In the data rows, 500 means zero.
Here are some points, one per row:
tensor([248., 224., 416., 375., 490., 587., 437., 489., 233., 534., 411.,
        999., 532., 453., 460., 867., 503., 260., 541., 412., 598., 246.,
        568., 578.])
tensor([685., 200., 538., 430., 405., 664., 942., 303., 477., 320., 534.,
        548., 517., 330., 463., 530., 640., 724., 463., 522., 495., 351.,
        558., 451.])
tensor([615., 635., 385., 390., 392., 415., 405., 394., 260., 401., 528.,
        480., 454., 430., 330., 485., 610., 582., 426., 351., 551., 445.,
        428., 542.])
tensor([535., 679., 664., 400., 766., 643., 776., 565., 576., 530., 632.,
        566., 636., 577., 810., 341., 199., 505., 569., 463., 468., 370.,
        290., 598.])
tensor([764., 351., 500., 390., 588., 539., 296., 432., 616., 390., 427.,
        495., 508., 710., 763., 694., 409., 485., 525., 542., 423., 411.,
        417., 136.])
tensor([252., 656., 562., 552., 619., 503., 830., 416., 559., 450., 582.,
        633., 530., 657., 690., 573., 704., 619., 554., 453., 532., 565.,
        284., 524.])
tensor([252., 540., 401., 468., 748., 357., 279., 147., 550., 479., 398.,
        553., 692., 503., 258., 498., 102., 726., 396., 880., 514., 751.,
        772., 366.])
tensor([463., 219., 370., 727., 340., 690., 412., 164., 567., 666., 412.,
        323., 235., 624., 686., 489., 241., 299., 302., 515., 464., 730.,
        429., 922.])
tensor([628., 705., 489., 713., 552., 280., 346., 572., 604., 546., 454.,
        395., 525., 266., 591., 673., 427., 425., 679., 672., 708., 105.,
        453., 650.])
tensor([441., 689., 535., 381., 580., 449., 335., 482., 301., 481., 611.,
        515., 376., 615., 379., 478., 587., 538., 472., 554., 686., 595.,
        379., 531.])
tensor([459., 139., 526., 691., 635., 564., 327., 501., 439., 243., 575.,
        559., 502., 453., 510., 383., 584., 728., 575., 458., 433., 423.,
        573., 629.])
tensor([514., 557., 660., 527., 310., 413., 481., 637., 677., 405., 563.,
        502., 423., 430., 401., 533., 487., 621., 639., 589., 537., 494.,
        411., 748.])
tensor([367., 570., 420., 435., 594., 268., 560., 532., 583., 544., 312.,
        605., 541., 206., 595., 537.,  76., 644., 447., 336., 476., 657.,
        698., 393.])
tensor([440., 476., 512., 515., 354., 187., 736., 414., 513., 738., 488.,
        529., 667.,  39., 611., 320., 400., 388., 232., 382., 528., 521.,
        651., 412.])
tensor([526., 574., 616., 693., 442., 564., 464., 624., 676., 430., 594.,
        599., 516., 455., 340., 540., 627., 516., 613., 537., 533., 652.,
        515., 649.])
tensor([588., 304., 450., 371., 560., 721., 311., 592., 360., 374., 460.,
        358., 608., 439., 531., 387., 601., 636., 391., 498., 536., 451.,
        646., 598.])
tensor([723., 254., 605., 550., 456., 419., 412., 357., 598., 411., 489.,
        368., 352., 619., 694., 610., 398., 284., 506., 458., 568., 583.,
        464., 246.])
tensor([654., 537., 441., 646., 631., 667., 885., 372., 489., 459., 466.,
        519., 720., 599., 626., 382., 725., 522., 581., 498., 539., 451.,
        549., 494.])
tensor([554., 438., 605., 384., 603., 543., 459., 743., 630., 594., 685.,
        588., 357., 404., 510., 405., 621., 463., 609., 572., 584., 771.,
        470., 500.])
tensor([425., 766., 739., 614., 274., 299., 391., 451., 574., 504., 628.,
        631., 532., 848., 991., 690., 686., 547., 346., 504., 280., 629.,
        899., 486.])
tensor([640., 615., 333., 436., 701., 630., 589., 481., 446., 429., 434.,
        369., 503., 654., 644., 858., 479., 552., 299., 473., 510., 681.,
        380., 642.])
tensor([504., 620., 779., 393., 619., 643., 350., 413., 611., 544., 616.,
        444., 551., 347., 385., 380., 682., 436., 535., 552., 528., 647.,
        582., 523.])
tensor([ 76., 674., 395., 573., 454., 432., 739., 521., 593.,  24., 358.,
        398., 225., 455., 374., 364., 380., 267., 576., 551., 324., 341.,
        602., 290.])
tensor([327., 589., 370., 557., 319., 670., 556., 464., 611., 586., 213.,
        483., 499., 412., 415., 512., 138., 729., 760., 270., 623., 768.,
        753., 227.])
tensor([711., 597., 431., 656., 442., 297., 368., 461., 343., 512., 575.,
        445., 586., 392., 369., 706., 483., 435., 659., 489., 567., 338.,
        459., 538.])
tensor([564., 643., 433., 481., 410., 368., 781., 467.,  84., 612., 568.,
        533., 427., 589., 665., 474., 638., 602., 680., 709., 472., 731.,
        315., 437.])
tensor([567., 646., 751., 438., 494., 517., 305., 573., 423., 532.,   0.,
        633., 410., 565., 440., 403., 668., 468., 520., 561., 459., 600.,
        372., 534.])
tensor([535., 455., 563., 612., 277., 438., 537., 715., 707., 427., 529.,
        526., 404., 417., 465., 574., 465., 663., 609., 670., 592., 434.,
        439., 826.])
tensor([553., 705., 455., 585., 697., 562., 471., 353., 182., 513., 554.,
        528., 369., 486., 457., 277., 743., 423., 401., 381., 539., 518.,
        536., 437.])
tensor([218., 245., 569., 432., 517., 561., 517., 484., 722., 578., 576.,
        361., 216., 635., 429., 562., 503., 352., 353., 459., 759., 403.,
        471., 293.])
tensor([569., 612., 369., 401., 532., 491., 574., 452., 720., 484., 510.,
        561., 647., 700., 733., 564., 575., 623., 524., 415., 330., 417.,
        325., 467.])
tensor([597., 334., 467., 752., 664., 584., 312., 536., 486., 747., 483.,
        540., 419., 514., 412., 367., 626., 718., 576., 567., 375., 358.,
        565., 574.])
tensor([295., 329., 504., 657., 461., 362., 540., 445., 616., 589., 460.,
        584., 815., 244., 300., 424., 351., 435., 208., 618., 347., 672.,
          0., 321.])
tensor([675., 703., 615., 403., 608., 582., 773., 506., 301., 474., 602.,
        546., 269., 566., 540., 358., 242., 530., 403., 396., 461., 349.,
        622., 640.])
tensor([580., 481., 488., 327., 592., 431., 323., 457., 510., 500., 650.,
        520., 489., 533., 311., 470., 532., 591., 753., 410., 284., 539.,
        489., 607.])
tensor([288., 763., 419., 425., 327., 635., 278., 353., 731., 599., 582.,
        590., 601., 802., 840., 224., 672., 637., 415., 409., 553., 221.,
        258., 306.])
tensor([581., 438., 426., 533., 677., 592., 462., 807., 661., 541., 698.,
        697., 338., 383., 513., 357., 755., 225., 517., 598., 488., 765.,
        595., 443.])
tensor([287., 645., 122., 640., 468., 512., 500., 656., 591., 616., 399.,
        496., 481., 437., 413., 435., 244., 609., 372., 504., 515., 595.,
        748., 272.])
tensor([657., 725., 628., 539., 372., 996., 464., 584., 205., 521., 698.,
        662., 616., 669., 349., 261., 171., 202., 499., 525., 403., 473.,
        483., 469.])
tensor([244., 258., 559., 500., 525., 528., 387., 724., 226., 660., 507.,
        235., 490., 342., 555., 663., 532., 692., 535., 310., 392., 319.,
        464., 435.])
tensor([447., 299., 512., 588., 486.,  91., 778., 700., 474., 626., 361.,
        461., 879., 948., 238., 320., 352., 426., 402., 357., 706., 506.,
        644., 526.])
tensor([305., 370., 549., 518., 399., 449., 439., 496., 195., 678., 444.,
        311., 625., 392., 554., 542., 463., 210., 784., 637., 492., 259.,
        579., 401.])
tensor([ 98., 376., 477., 329., 536., 625., 780., 506., 357., 632., 478.,
        238., 522., 521., 367., 728., 604., 301., 522., 551., 359., 371.,
        578., 550.])
tensor([503., 565., 466., 318., 391., 530., 446., 534., 701., 519., 662.,
        501., 555., 423., 388., 486., 611., 518., 664., 539., 636., 582.,
        537., 719.])
tensor([574., 495., 466., 217., 356., 414., 395., 589., 640., 434., 542.,
        456., 506., 410., 432., 437., 552., 563., 464., 643., 514., 450.,
        525., 752.])
tensor([799., 461., 368., 419., 442., 593., 488., 484., 705., 392., 534.,
        319., 656., 567., 539., 757., 505., 330., 404., 513., 403., 502.,
        506., 273.])
tensor([797., 532., 576., 493., 533., 596., 735., 426., 728., 700., 440.,
        473., 275., 559., 154., 764., 586., 610., 219., 516., 412., 214.,
        532., 296.])
tensor([574., 623., 474., 451., 387., 412., 337., 507., 387., 418., 480.,
        514., 464., 471., 314., 489., 584., 549., 499., 298., 248., 484.,
        411., 634.])
tensor([646., 470., 439., 371., 627., 576., 457., 624., 662., 473., 112.,
        517., 434., 363., 545., 223., 761., 319., 582., 564., 541., 612.,
        522., 629.])
tensor([640., 308., 536., 423., 415., 460., 478., 669., 101., 342., 521.,
        536., 404., 557., 631., 435., 511., 720., 421., 671., 589., 560.,
        454., 416.])
tensor([486., 771., 577., 689., 469., 457., 319., 508., 374., 297., 573.,
        306., 689., 314., 407., 730., 575., 489., 432., 299., 714., 458.,
        400., 584.])
tensor([535., 145., 452., 587., 467., 191., 438., 319., 624., 502., 608.,
        400., 415., 676., 586., 441., 391., 263., 545., 350., 413., 633.,
        425., 486.])
These points spread out most along one direction. Take the direction at right angles to it along which they spread out most. Go by this last direction. Where along it does each point below lie, from 0 to 99? 50 is the average, and the first point above lies past it. One standard deviation of the points above along it is 16.
tensor([597., 334., 467., 752., 664., 584., 312., 536., 486., 747., 483.,
        540., 419., 514., 412., 367., 626., 718., 576., 567., 375., 358.,
        565., 574.]) 64
tensor([218., 245., 569., 432., 517., 561., 517., 484., 722., 578., 576.,
        361., 216., 635., 429., 562., 503., 352., 353., 459., 759., 403.,
        471., 293.]) 42
tensor([640., 615., 333., 436., 701., 630., 589., 481., 446., 429., 434.,
        369., 503., 654., 644., 858., 479., 552., 299., 473., 510., 681.,
        380., 642.]) 31
tensor([459., 139., 526., 691., 635., 564., 327., 501., 439., 243., 575.,
        559., 502., 453., 510., 383., 584., 728., 575., 458., 433., 423.,
        573., 629.]) 66
tensor([287., 645., 122., 640., 468., 512., 500., 656., 591., 616., 399.,
        496., 481., 437., 413., 435., 244., 609., 372., 504., 515., 595.,
        748., 272.]) 49
tensor([503., 565., 466., 318., 391., 530., 446., 534., 701., 519., 662.,
        501., 555., 423., 388., 486., 611., 518., 664., 539., 636., 582.,
        537., 719.]) 66
tensor([588., 304., 450., 371., 560., 721., 311., 592., 360., 374., 460.,
        358., 608., 439., 531., 387., 601., 636., 391., 498., 536., 451.,
        646., 598.]) 64
tensor([367., 570., 420., 435., 594., 268., 560., 532., 583., 544., 312.,
        605., 541., 206., 595., 537.,  76., 644., 447., 336., 476., 657.,
        698., 393.]) 51
tensor([447., 299., 512., 588., 486.,  91., 778., 700., 474., 626., 361.,
        461., 879., 948., 238., 320., 352., 426., 402., 357., 706., 506.,
        644., 526.]) 45
tensor([425., 766., 739., 614., 274., 299., 391., 451., 574., 504., 628.,
        631., 532., 848., 991., 690., 686., 547., 346., 504., 280., 629.,
        899., 486.]) 12
